Named moves, each a turn or a mirror, and the order they were made in; the first pair answered:
move S:
[ 1.35 -2.69  0.36 -0.32 -1.93  2.23 -0.86 -1.92 -0.65  0.53] |-> [ 0.36  1.66 -2.68  1.23 -0.37  0.07 -0.67  0.81 -1.12 -3.04]
[-0.04  0.20  1.29 -1.26 -1.93  0.61 -0.72  0.89 -1.73  0.78] |-> [-0.35  1.59  0.37 -0.80 -1.51  0.02 -0.65  1.73 -1.90 -0.27]
[-2.18 -0.89  0.38  0.74  0.35 -1.31 -0.04  1.12  1.72 -0.85] |-> [-1.98 -1.94  1.12  0.40 -0.05 -0.75 -0.07  0.48  1.85 -0.07]
move H:
[ 1.18  1.30 -0.71  0.15 -1.32  2.06 -1.03  0.14 -0.97 -0.61] |-> [-1.72  0.03  0.76 -0.85  1.51  1.09 -0.34 -0.63  0.68  1.64]
[-0.52 -0.62  2.49 -1.27 -0.70  0.77 -1.43 -0.12 -0.33  1.09] |-> [ 0.50 -0.13  1.92 -0.89 -1.74  1.14 -1.64  0.20 -0.96  0.31]
[-0.79  1.92  0.40 -0.97  0.15 -0.53 -1.06  1.24 -0.02 -0.63] |-> [-0.90  1.86  0.52 -1.07  0.32 -0.61 -0.97  1.18  0.08 -0.49]
move R:
[-1.94 -3.33  2.10  0.15 -0.08  0.89 -0.66 -0.68  0.76  0.30] |-> [-1.41 -1.85  1.24  0.58 -1.57  2.42 -1.72 -0.36 -0.97 -1.38]
[-0.19  0.53 -0.50 -0.47  0.01  1.95 -0.36  0.46 -1.16  0.56] |-> [ 1.33  0.00 -1.68  0.33 -0.08  1.25  0.53  0.16 -0.45  0.20]
[-0.29 -1.73 -0.31  2.58 -0.88  0.21  0.27 -1.03  1.32 -2.28] |-> [-1.68 -2.43  1.10  1.71  0.22 -0.33  0.40 -1.05  2.02 -0.88]
Pairs:
Between the rows of a pair lie two moves.
[-1.24  2.28 -0.14  1.16 -0.54 -0.42 -0.50  2.80 -0.23 -1.34] |-> [-1.23  0.76 -0.30  1.37  1.19 -2.09  1.12  2.11  1.83 -0.09] => R H
[ 0.49 -0.42  0.20 -0.20 -1.21 -1.45  0.64  1.72  0.23  0.25] |-> [-0.06 -0.14  0.75 -0.49 -1.33 -1.16  0.22  1.89 -0.12  0.36] => R H
[-1.18  1.46 -0.41 -0.63  1.93  0.19  0.46 -0.30 -0.46  0.98] |-> [ 1.23  1.49 -0.90 -0.27 -0.49  1.32 -0.15 -0.30 -1.57  0.04] => S H
[-1.10  1.32  0.93  0.73 -1.07  0.04  0.02  1.11 -0.48 -1.08] |-> [-1.34  0.06  0.75  0.91  0.47 -1.22  1.35  0.42  1.19 -0.09] => R H
[-0.95  0.96  0.32 -0.49 -0.25  1.70 -0.71 -0.60 -1.27  1.01] |-> [ 1.00  1.32 -1.95  1.00 -0.35  0.54  0.46 -0.41 -0.72 -0.35] => S R
[-2.25 -1.01 -0.33 -0.23  1.22 -4.61  1.35  0.98  2.88 -0.87] |-> [-4.56 -0.35  2.70 -2.39 -1.05 -0.03 -2.10  0.59 -0.43 -0.34] => S R
[-0.57  0.44  0.63 -0.62  0.71 -1.01  0.89 -0.58 -0.34  2.56] |-> [ 1.24  1.70 -1.25  0.51 -1.07  0.07  0.38 -0.44 -1.65  0.37] => R R
[ 0.35  0.30 -0.70  0.61 -0.42 -0.27 -0.47  0.19  0.13 -1.20] |-> [-0.82 -0.68  0.27  0.01  0.75 -0.52 -0.18 -0.34  0.91  0.15] => H S
[-1.55 -0.22  0.30 -0.25 -0.82  1.08 -1.26 -0.51 -0.55 -1.40] |-> [-2.14  0.01  0.29 -0.25 -0.20  0.78 -1.06 -0.42 -0.36 -1.38] => H S
[ 0.68  1.56 -1.31  0.31  0.26  0.43  0.10 -0.14 -0.74 -0.97] |-> [-0.80  0.00  0.07 -0.57  1.62  0.27  0.51 -1.09  0.34  1.00] => H S
[-1.12  0.14 -1.41  0.81  0.68 -0.33  0.15 -0.67 -0.19  0.55] |-> [-1.36 -0.20 -0.66  0.33  0.15  0.62 -0.43 -1.06 -0.68  0.93] => S R
[-0.87  3.29  2.02 -1.88  1.19  0.57  0.04  0.71 -0.55  3.52] |-> [ 1.30  5.02 -0.73 -0.18 -0.46  1.25 -0.24  1.11 -1.85  0.64] => S R
[ 0.67  1.56 -0.08 -0.11  0.72 -2.23  0.42  2.04 -0.19  0.14] |-> [ 0.38  1.82  0.22 -0.42  0.56 -1.96  0.07  2.17 -0.47  0.14] => R H
[ 2.27 -1.69  0.71 -0.39 -0.51 -1.93  1.65  0.22  1.03  1.76] |-> [-1.34  2.28  0.81 -0.91  0.67 -1.88  0.02  2.61 -0.73 -0.03] => R S
[-1.98 -1.11 -0.28  1.20 -1.35  0.77 -0.74  0.35  0.25 -3.03] |-> [-0.75 -2.67 -0.22  1.34 -1.73  0.68 -0.05 -0.55  0.93 -2.23] => S R
[-2.83 -0.38  0.29 -0.55  0.81  0.55 -1.79  0.59  0.48 -2.04] |-> [-0.85 -0.71  0.14 -0.36 -1.29  1.67 -2.31  0.34 -0.37 -2.44] => S H
[-0.24  0.96 -1.00  0.05 -0.13 -0.24 -0.28  0.67  0.27 -1.37] |-> [-0.97 -0.87  0.51 -0.83  0.43  0.09 -0.11 -0.51  0.94  0.60] => H S
[ 2.02 -0.50  0.34 -1.07 -0.75  2.72 -0.01 -1.36 -1.65  2.32] |-> [ 2.43 -1.23  0.20 -0.93 -0.23  1.83  0.77 -1.59 -0.70  2.80] => R R
[-1.38 -0.28 -0.11  0.45  1.23 -0.38 -0.45 -0.94  1.20  0.63] |-> [ 0.67 -0.59 -0.85  0.99  0.32 -1.13  0.24 -0.71  1.51  0.29] => H R
[-0.34  0.44  0.70 -0.44 -0.40 -0.35 -0.15  0.71 -0.20  0.30] |-> [-0.71  0.14  0.62 -0.44  0.16 -0.58  0.10  0.43  0.16  0.50] => R H
[-0.23 -2.74 -1.77  1.49 -1.91  1.60 -0.18 -2.00  0.52 -3.05] |-> [-3.57 -3.55  1.22 -0.51 -0.09  1.29 -0.56 -1.89  1.10 -0.49] => R R
[-0.37 -1.02 -1.07  0.67 -0.31 -0.92  0.65 -0.20  1.29  0.71] |-> [-1.60  0.51 -0.51  0.08 -1.20  0.86 -1.02  0.21 -0.54  0.01] => R R
[ 0.95  0.63  0.10  0.70  0.18  0.13  1.33  1.42 -0.18  0.43] |-> [0.38 0.20 0.85 0.24 0.48 0.12 1.27 1.25 0.06 1.13] => R S
[ 0.09  1.88 -1.11 -0.79  2.70 -2.21  1.33 -0.76  2.11  1.90] |-> [-1.73  1.84  1.39 -2.43  1.63  0.46 -0.71 -1.12  0.40  2.92] => R S
[-1.66 -0.54  1.83 -0.48 -1.62  0.06 -1.23  1.43 -0.60 -1.16] |-> [ 0.15 -0.40  0.07  0.65 -2.40 -0.03 -0.71  1.20 -0.65 -2.48] => H R
[-1.51  0.59  0.85 -0.53  0.43 -0.08 -0.68  1.07 -0.46  0.41] |-> [ 0.05  0.89 -0.33  0.24 -0.88  0.70 -0.83  0.84 -1.13 -0.76] => S R
[ 1.06  1.54 -0.30  0.27  2.41 -1.11  1.35 -0.18  0.27  1.29] |-> [-0.18  1.54  1.53 -1.03  1.49  1.00 -0.24 -0.51 -1.09  2.00] => S R
[ 2.17  1.35 -1.76  0.72  1.05  1.96 -0.24 -2.36 -0.34  1.38] |-> [ 0.13  1.06  0.13 -0.50  2.10  1.87 -0.62 -2.33 -0.14  2.87] => R R
[-2.24 -0.64  0.13  0.36 -1.51  1.70 -1.72 -0.32 -1.36 -1.90] |-> [ 0.54 -2.28 -1.44  1.59 -1.92  0.57 -0.08 -1.21 -0.01 -1.88] => R S
[-0.76  1.93 -0.02 -1.05  1.88  1.47 -0.66 -1.41 -1.37  2.71] |-> [ 0.99  2.39 -0.68 -0.53  0.12  2.15 -1.09 -1.22 -2.34  1.65] => H S
[ 2.10 -2.58  1.62  1.17 -2.08 -2.74 -0.29  0.36  0.57 -0.11] |-> [ 1.29 -1.71  2.68  0.44 -2.84 -1.73 -1.54  0.99 -0.69 -0.22] => R H
[ 0.96 -0.27  1.32 -1.77 -2.16  1.27 -0.26  1.96 -1.33  0.10] |-> [ 2.05 -1.89  0.83 -1.29 -1.03 -0.64  1.48  1.48  0.62  1.05] => R R
[-2.48  0.99  2.36 -1.74  0.58  0.00 -1.17  0.95  0.06  0.84] |-> [ 2.62  0.42 -1.90  1.16 -0.81 -1.31  0.96  0.28  1.12 -1.56] => R R
[ 1.39  0.00 -2.50  1.54 -0.23 -0.77  0.80 -0.08  0.66 -1.24] |-> [ 2.08  0.11 -1.81  1.16 -1.35 -0.84  0.37  0.62  0.11 -1.21] => R H
[ 1.52 -0.47 -0.57  0.44 -0.16  0.36  0.17 -0.93  0.51  0.52] |-> [ 0.17 -0.26 -0.11  0.07  1.23 -0.64  0.51 -0.37  1.12  1.05] => S R
[-0.27  1.22  0.31 -0.40  0.85 -1.53  0.91  0.55 -0.32  0.51] |-> [ 1.03 -0.26  1.15 -0.67 -0.67 -0.34  0.57 -0.37 -0.55  1.30] => H S
[-0.17  2.63  0.04 -1.78  0.07 -0.11  0.07  0.66 -0.75 -0.76] |-> [ 0.44  2.64 -0.95 -1.23  0.00 -0.13  0.37  0.44 -0.64 -1.26] => H R
[-2.99 -1.97  0.95  0.02  0.08 -0.14 -1.01 -0.39  0.83 -1.78] |-> [-2.20 -0.91 -0.40  0.77 -0.59  0.14 -1.13 -0.08  0.18 -3.31] => S R
[ 1.71 -0.09 -1.27 -0.22  0.35  0.32  0.92 -0.61  0.08  0.88] |-> [-0.22 -0.02  0.14 -1.19  1.07  0.71  0.35 -0.54 -0.09  1.81] => H R
[-0.66 -1.62  0.48 -1.18  0.19  0.26  0.14 -1.61  0.24  0.90] |-> [-1.24  1.15 -0.95 -0.49 -0.12  0.49 -0.72 -0.26 -1.21 -1.40] => R S
[ 0.61 -1.67  2.07 -0.72 -0.13  0.12  1.17 -2.32  0.18  1.59] |-> [ 1.92 -1.52  1.79 -0.46 -1.12 -0.01  1.13 -1.99 -0.08  1.17] => H R
[ 0.54  2.13 -1.07 -1.10  1.46  0.60 -1.22 -1.09 -1.13  1.64] |-> [ 1.85  1.05 -1.38 -0.83  0.84  0.70 -0.85 -1.79 -0.84  1.89] => R S
[-0.13 -0.71  0.10  0.18 -1.49  0.64 -0.22 -0.65 -0.44 -0.40] |-> [ 0.03  0.04 -0.91  0.83 -0.76 -0.59  0.43  0.00  0.03 -1.18] => R S
[ 0.42  1.52 -0.63  0.60  0.55 -0.92  0.63  1.78  0.17 -0.64] |-> [ 0.47 -1.04  1.33 -0.43  0.33 -0.30  0.76  0.38  0.84  1.79] => R S
[ 1.16  0.30 -1.03  0.58 -1.37  0.59 -0.92  0.37 -1.15 -1.70] |-> [-2.16 -0.27 -0.04 -0.17  2.04 -0.86 -0.15  0.13  0.60 -0.02] => H S
[ 1.60  1.26 -0.20 -0.30 -0.12  1.10  0.54  0.90 -1.44 -0.16] |-> [-0.07  1.48  0.26 -0.75  0.79  1.68  0.13  0.61 -1.56  0.17] => H R
[-0.09  0.67 -0.01  0.02 -0.38  1.77 -0.79 -0.62 -0.94 -0.01] |-> [ 0.52 -0.89 -0.13  0.29  0.73  0.04  0.72 -1.03  0.91  1.15] => R R
[ 0.40  1.89 -1.16 -0.30 -1.47 -1.43 -0.84  1.57  0.17 -3.22] |-> [-2.26 -1.37  1.70 -2.08  0.95 -1.44 -0.18 -0.40  2.24  0.74] => H S
[ 2.60  0.01  0.21 -1.59  0.82 -1.39  0.18  1.58  0.08  1.03] |-> [ 1.82  1.20  0.51 -1.93  0.16 -0.03 -1.05  1.95 -1.34  0.34] => R R
[-1.69 -0.10 -0.55 -0.87  1.08  1.19  0.44 -1.26  0.09 -0.52] |-> [-0.37 -0.24 -1.66 -0.13  0.71  0.83  0.98 -1.40  0.32 -1.10] => R R
[-1.03 -1.85  1.56 -1.41  0.25  2.71 -1.08 -2.27 -0.27  2.19] |-> [ 0.58  2.55 -1.92  0.66 -0.93  1.89 -1.52  0.38 -2.04 -2.34] => H S
[-0.95  0.09  2.33 -1.73  1.82 -0.87 -0.59  0.79  0.35  0.41] |-> [ 1.24  1.70  0.71 -0.70 -0.30 -0.40 -1.11  1.77 -1.06 -1.95] => S H
[-2.00  0.67 -1.42  1.93 -0.14  0.12 -0.65  0.07 -1.18 -5.32] |-> [ 0.16 -4.88  0.43  1.21 -0.04 -0.69  1.41 -2.76  1.70 -1.16] => R S
[-0.22  1.98 -0.09 -0.72 -0.01  2.28 -0.90 -0.79 -0.64 -0.75] |-> [ 2.11  0.06 -0.99  0.10 -0.32  1.41  0.56 -1.82  0.73 -0.23] => R S
[ 0.40 -0.04  1.89 -1.06  0.84 -1.26 -0.29  1.69  0.01  1.56] |-> [ 2.02  0.30  1.27 -0.63 -0.85 -0.59 -0.73  1.86 -0.88  0.63] => H S
[-0.76 -0.58 -0.51  0.45  0.86 -1.42  0.94  0.77  0.78 -0.80] |-> [-1.68 -1.29  1.12 -0.61  0.51 -0.21  0.12  0.29  0.30  0.31] => R S
[-0.24 -1.86  0.63 -0.07 -0.15  1.98 -1.40 -0.76 -0.08  0.78] |-> [-0.25  0.86 -1.40  1.01  0.15  1.01 -1.40  0.97 -0.72 -1.69] => H S
[ 0.15  0.05 -1.44 -0.34 -0.38  0.60  0.24 -0.35 -1.10 -0.35] |-> [ 0.45 -0.96 -1.11 -0.45 -0.08  0.13  0.87 -0.79 -0.34  0.46] => S R
[ 0.48 -0.48 -0.40  0.94 -1.20 -0.20  0.39 -0.21  0.23 -1.76] |-> [-1.70 -0.74  1.55 -0.37 -0.17 -0.19 -0.14 -0.08  0.41 -0.29] => R R
[ 0.20  1.14 -2.11 -0.35  2.39 -0.75  1.82  0.00  0.66  0.56] |-> [ 0.94  2.69 -2.05 -0.50  0.24  0.69  0.24  0.89 -1.35 -0.77] => R H
[-0.97  0.08  2.35 -2.01 -0.98 -1.34 -0.99  1.73 -0.90  0.37] |-> [-2.17 -0.48  2.08 -1.90  0.65 -1.68 -0.29  0.93  0.05  0.95] => R H
